In the data rows, 128 means zero.
Here is a table of points, one per row:
[185 145 121 110 123 150 142 118 125 126 133 127 139 127 179  94 107 122
 141 133 114 104 105 142 133 144 137 111 124 115 148 144 164 133 116]
[100 130 117 103 144 115 109 130 134 127 124 141  94 102 144 149 131 106
 124 145 126  95 129 128 103 137 127 119 130 117 129 102 123 111 130]
[113 121 127 140 146 171 135 143 129 132 139  68 133 135 148 121 152 135
 130 141 119 129 133 120 135 111 107 111 115 140  74 148  89 122 129]
[106 124  83 102 148 112 134  11 143 126 123 136 152 123 145 162 145 125
  92 134 129 112 147 128 131 129 147 116 124 138 149 135 126 154 114]
[141 139 121 119 118 136 143 133 143 130 151 128 135 120 124 124 143  81
 150 136 118 138 103 123 124 119 139 123 127 133 114 130  90 118 145]
[130 128 107 187 137 119 145 155 136 113 142 124 152 120 142 133 121 133
 116 139 104 126 126 134 108 130 127 113 122 132 106 113 137 101 138]
[124 136 142 141 146 125 118 132 134 121 130 134 143 128 124 129 129 105
 123 130 122 100 126 116 134 146 137 133 124 125 144 151 186 159 126]
[104 121 119  90  87  84 123  96 147 135 123 110  96  90 155 142 128 135
 133 129 127 110  99 121 115 123 135 112 122 124 136 130 123  77 145]
[120 128 192 105 122 124 115 148 128 117 144 141 153 133 117 116 140 133
 120 146 150  96 107 118 127 134 146 151 128 116 126 133 141 132 143]
[131 128 165 171 106 109 108 108 128 127 133   9 151 138 135 161 158 140
 127 134 127 113 127 142 134 115 136 129 136 126 151 156 126 159 120]
[140 133  99  92 168  89 124 165 128 106 137 122 131 107 110 154 131 104
 141 143 133 139 118 125 243 128 131 127 125 134 121 111 124 158 119]
[137 113 122  99 153 151 149 112 135 109 133 107 132 140 137 133 126 151
 113 125 143 131 137 120 118 124  94 133 111 120 103  87 147 128 112]
[ 83 123 143  97 146 135  64 121 144 132  44 122 153 146 116 160 130 133
 139 119 140 113 128 127 139 124 141 130 152 117 132 116 156 120 120]
[144 122 111  90 138 174 122 114 134 148 113 152 111 138 134 156 105 143
 148 137  96 125  62 124 129 134 142 116 109 123 121 104 134 115 141]
[105 124 147 117 123 114 124 120 138 141 123 134 110 133 142 169 114 167
 124 119 158 156 126 115 161 116 133 116 123 143 132 167 111 133 146]
[125 137 123 112 121  75 120 174 141 134 138 155 128 112 130 122 114 114
 128 141 125 136 129 137 118 130 146 117 120 123  52 156 154 127 149]
[151 121 129 128 137 140 137 127 111 156 122 124 141 126 121 136 124 118
 111 130 136 138 130 134 128   3 126 129 125   0 128 125 136 122 164]
[124 135  99 115 190 145 134 104 129 103 162 102 122 131 162 127 126 147
 118 134  90 151 118 111 116 114 121 135 105 146 110 146 182 111 148]
[136 140 155 121  83 147 160 122 134 144 148 165 106 122 141 174 124 121
 130 122 114 127 153 143 130 119 155 145 123 136 140 137  94 156 147]
[115 121 133 123 147 120 120 120 124 109 132 136 106 112 134 145 128 130
 140 140 122 134 126 131  85 142 129 156 128 118 126 107 105 139 132]
[142 155 120 135 130 129 120 136  84 115 105 160 130 125 126 133 144 112
 122 136 124 142 116 132 118   0 134 151 135 219 130 120 134 120  47]
[229 120 113 145 130 119   0  89 135 141 163 120 113 128 129 104 122 143
 126 113 148 114 155 106 136 117 132 114 125 139 130 130 127 122 146]
[133 129 137 133 150 141  95 151 125 134 149 169 136 131 137 145 131 145
 144 131 141 137 113 126 128 147 124 134 134 108 151 195 125 161 109]
[102 134 111 186 142 119 125  95 130 144 128 127 151 133  83 127 107 129
  92 113  72 131 132 112 122 137 132 151 128 122 140 137 120 127 129]
[112  65 126 168  98 146 140 147 126 131 123 108 131 138 125 114 118 112
 127 130 138  98 125 140 119 124 109  88 108  99 148 143 126 135  39]
[120 132  73 129 119 122 155 143 138 112 146  72 126 122 114 138 138 116
 120 143 146 112 131 126 119 126 124 141 112 126 106 146 136  95 119]
[124 124 165 142 132 116 113 164 138 126 145 135 116 136 124 164 158 104
 132 128 106  79 123 122 125 121 139 130 144 138 145 158 135 141 135]
[111 109 153 133 179 144 150 100 120  84 139 128 145 116 121 144 142 105
 147 146 152 134 131 141 108 114 118 103 110 155 119  84 130 154 152]
[121 127 111  81  97 161 128 124 124 148 125 124  81 136 104 128 127 160
 109 119 124 108 137 108 136 113 132 124 123 155 119 141 139 186 136]
[115 110 153 123 133 143 129  97 121 140 123 129  98 121 117 145 136 138
 125 117 133 130 142 111 133 149 150 134 125 122 167 152 127 119 119]
[107 138 152 152 113 116 112 112 138  23 118 136 126 129 124  69  50 121
 125 116 113 126 101 115 139 113 131 103  78 134 133 148  82 157 158]
[147  52 158 138 108 119 130 107 129 146 131 158 111 116 135 126 121 149
 116 124 130 127 137 112 128 144 117 139 113 113  11 138 135 135  31]
[ 76 129 131 149 132 109 125 152 133 144 152 139 134 143 165 114 122 142
 112 116 197 129 136 116 143 118 139 119 130 143 114 136 114 136 135]
[132 140 132 141 166 117 127 126 102 255 120 119 170 111 131 106 123 105
 128 144  92 113 123 132 116 151 120 152 138 169 112 115 105 153 146]
[154 111 142 143 141 153 178  91 118 143 160 144 143 141 143 132 110 109
 110  90 179 124 144 117 154 129 148 130 117 128 133 136 111 119 148]
[125 124 120 150 143 122 138 142 125 154 108 134 114 134 152 144 101 161
 124 116 101 112 133 102 125 113 128  11 103 122 138 125  95 140 115]
[124 255 137 148 135 152 137 105 132 129 127 132 111 135 135 125 126 156
 120 128 156  98 140 130 130 149 135 124 132  92 101 117 114 114  71]
[152 129 106 170 116 173 135 130 255 114  88 150 141 144 111 135 151  92
 124 125 126 135 142 135 110 131 138 137 133 147 110 107 143 160 127]
[ 57 127  97 122  98 134 125 141 121 145 141 130 119 136  87 128 119 151
 116 130 101 144 173  94 136 103 126 131 136 146 137 123 152  95 127]
[125 132 133 104 132 137 131 128 138 107 151 131 130 122 133 113 164 145
 115 129 137 107 144 125 127 128 153 180 155 138 135 167 131  86 153]
[119 119 132 131 115 138 121 130 116 112 119 124 130  97 171 125 136 114
 125 152  87 125 136 155 255 144 117 122 135 122 109  77 126 107 113]
[137 144 148 132 103 118 118 131 147 137 134 155 133 103 158 134 149 119
 137 137 134 133 107 147 111 121   0 115 120 141 134 138 134  95 154]
[124 136 150 108 150 108 121 140 142 117 128 109 115 117 102 122 160 116
 135 146 126 105 114 122  94 114 136 131 112 130 116  87 115 141 135]
[ 96 115 129 158 198 155 114 145 125 149 138 109  84 114 138  90 135 107
 136 127 161 101 129 146 128 131 116 119 106 128 127 105 124 107 148]
[157 115 123 123 161  84 147 145 132 107 108 150 131 103 136 108 128 125
 115 121 102 119 226 108 122 140 127 149 108 117 147 148 121 100 108]
[139 135 132 151  87 140  89 126 125 126 144 147 123 140 135 145 129 170
 140 140 103 134 128 133 134 132 135 123 145 127 146 111 162 127 130]
[140 126 133 159 123 126 112 107 124 126 133 130 133 138  65 129 140 178
 104 123 146 167 128 115 136 151 128 141 122 116 129  78 110 151 127]
[140 132 132 121  93 146 115 147 121 125  87  87 146 136 148  82 153 161
 126 132 109 113 106 114 124 130 143 133 147 145 124 132 114 124 149]
[146 127 137  89 151  95 142 182 151 135 126 141 148 112 128 124 110 166
 136 146 148 123 151 122 114 133 142 132 125 136 158 107 114 104 103]
[131 145 144 104 113 128 148 109 132 135 129 148 133 157  98 136 113 124
 100 116 132 106 132  96 150 133   0 132 133 140 153 154 137 140 141]
[116 125 152 129 140  93 113  99  74 108 112 139 172 135 119  91 142 118
  98 139 105 165 125 138 107 136 130 110 134 146 120 138 135 113 130]
[133 106 150 117 141  87 159 123 142 119 130 111 165 113 134 143 128 141
 136 141 104 128 121 137 113 139 129 129 124 102 146 115 138 125 115]
[111 130 121 142 142 150  91 158 121 123 140 168 147 140  99 140 111  87
 122 136 129  75 124 132 134 127 138 132 133 118 125 115 147 146 143]
[132 107 139 142 145 170 117 137 101 102 152 112 105 137 147 177 131 154
 141 135  99 142 113 128  92 142 122 161 133 136 127 117  84 119 127]
[163 147 167  91 150 126 149 133  78 120 127 115 144 149  90 151 117 131
 125 138 120 127 120 141 115 167 134  95 129 132 119 112 147 157 110]
[112 134 108 124  88 104 103 117 147 124 139 120 150 107 154 166 165 107
 113 137 160 100 155 120 118 137 132 133 144 119 119 130 118 148 128]
[141 129 134 107 109 169 118 149  96 114  94 120 103 126 135 126 104  98
 135 126 108 136 255 150 102 140 119 122 123 128 113 119 105 148 162]
[118 119 118 155 137 130 126 119 131 121 142 139 131 121 101 116 143 147
 117 137 139 110 149 139 138 132 124 126 139 132 134 136 181 107 136]
[140 147 139 104 120 102 128 167 126 129 139  98 123 110 133 132 131 113
 150   6  78 148 149 150 128 116 134 117 117 134 128 107 129 121 130]
[165 117 123 130 135 160 137 146 129 131  96 126  85 122 122 184 113 102
 114 132 148 135  96 136 130 134 140 112 126 149 134 152 123  91 130]
[152 125 129 120 100 134 130 123 130 127  72 111 132 129 131 132 103 113
 121 131 106 122 110 132 133 136 111 229 109 108 136 124 109 113 109]
[134 122 116 118 129  61 139 130 123 134 130 120  76 255 176 117 128  82
 129 136 121 131 132 134 124 138 132 135 126 127 134 101 146 112 122]
[113 122 118 132 138 126 126 130 122 120 133 140 158 123 143 136 152 134
 134   0 147 116  92 137 122 138 121 149 142 128 122 101 145 133 123]
[136 129 142  71 134 112 135 129 148 129 136 121 141 133 120 105 128 146
 139 136 129 158 119 116 121 111 126 134 123 127 114 117  99 130 136]
[116 125 113 104 132 108 122 119 154 140 147 125 112 137  83 112 122 159
 110 132 126 144 126 255 129 120 121 117 120 131 131 159 104 139 120]
[153 111 108 122 124 117 146 118 132 141  69 151 136 116 166  70 144 132
 120 132 180 116 116 142 123 126 145 118 128 141 147 129 107 122 140]
[164 129  91 145 112 129 176 126 111 132 105 125 126 110 137 123 149 156
 150 136 108 145 125 138 131 127 141 120 120 139 118 144 217 170 176]
[137 131 146 158 136  89 155 110 141 142 143 114   8  88  74  94 135  90
 119 118 110 133  92 105 142 134 134 140 119 122 143 133 135 123 117]
[115 142 127 149  48 113 153 138 127 156 130 138 136 124 110 141 121 134
 128 131 144 127 122 122 131 128 161  92 130 133 158  94 142 123 153]
[ 66 125 150 111 105 149 125 119 141 140 157 118 132 128 125  98 128 148
 113 128 128 142 155 109 127 126 127 124 127 119 112  94 158 130 140]
[133 138  84 117 105 139 117 104  54 103 123 134 149 116  87 128 143  61
 133 128 135 128 127 123 110 158 132 106 138 118 118 152 124 111 125]
[138 129 124 127 105 125 131 134 126 130 164  86 154 102 145 149   0 110
 118 139 162 124 117 145 108 129 137 163 137 163 122 112 155 112 127]
[133 145 154 126 103 130 106 123 136 139 140 115 128 115 149 134 152  60
 131 140 156 255 125 118 117 154 129 107 135 118 125 125 141 120 110]
[106 107  70 140  98 127 119 137  53 117 123 160 111 129 133 131 142 123
 131 129 157 113 103 147 108 154 119 157 120 118 120 101 112 151 138]
[154 125 117 145 118 150 148 149 100 104 123 111 141 145 117 124 172 145
 123 136 140 118 134 147 161 154 121 141 139 143 132 123 103  90 153]
[133 110 114 128 154 121 154 119 137 102 124 114 103 119 129 108  92 127
 140 127 120 129 123 121 119 121 109 102 255 116 113 127 108 141 123]
There is one direction along which these points spread out most. Take the direction at right angles to it along which they spread out most. Go by this last direction. How far along it is each point below, from 0 to 99? 50 is the average, and the first point above lies past it. One standard deviation of the points above along it is 16.
[117 117 102 126 152 151 117 150 135 135 129 120 125 103 147 105 116 119
 137 142 137 167 140 126 120 137 111 127 120 129 240  94 132 138  87] --> 49
[104 132 103 117 144 154 132 149 133 133 134 139 141 149 138 133 133 117
  85 111 123 156 123 109 142 134 142 130 130 121 130 206 106 163 130] --> 44
[137 119 108 102 109 123 132 118 156 132 138 152 168 143 106 107 127 113
 124 133  77 121  91 108 128 129 134 100 118 122 124 117  59  99 136] --> 46
[128 129 174 147 127 153 154 111 129 138 149 170 143 132 144 122 140 125
 114 127 109 133 125 134 146 131 173 135 138 140 158 140 126  77 123] --> 54
[114 136 154 131 144 133 124 143 120 133  10 101 124 125 104 125 107 122
 130 117 153 150 110 123 128 151 130 121 112 137 115 166 147  97 141] --> 55
[ 98 129 127 122 114 152 112 164 146 136 171 127 155 153 122 112 123 133
 129 138 121 146 113 113 139 126 127 153 131 108 150 137 131 155 116] --> 51
[123 132  68 133 137 109 141 113 135 136 140 116 152 142  90 135 119 147
 255 130 142 133 142 106 133 128 119 128 107 120 121 160 105 112 106] --> 43
[103 119 194 147 112 150 136  78 125 135 125 163 123 145 126 108 123 120
 232 132 131 114 153 147 144 110 138 143 140 137 126 138 152 120 141] --> 52
[150 135 148 115 105 112 160 146 104 105 132 118 127 101 145 116 161 134
 134 144 129 104 120 114  97 127 119 120 119 136 148 118 131 175 111] --> 57
[116 125 103 101 123 151 133 131 129 133 131 124  99 113 139  41 131 134
 138 129 132 150 110 123 124 136 135 152 128 113 130 132 134 164 109] --> 44
[178 111 136 131 129 133 147 142 131 135 139 126 134 154  56 133 134 154
 103 126 183 132 137 105 142 122 133 119 140 147 133 112 126 114 146] --> 48
[133 128 119 138 138 134 112 160 119 107 129 167 121 127 138 142 143 171
 122 139 104 151 117 145  92 154 131 105 139 110 124 127 139  86 121] --> 53
[131 144 115 193 142  71 139 131 115 120  87 155 116 127 164 154 119 164
 135 147 132 162 124 121 136 124 120 179 131 121 122 114 105 172 169] --> 56
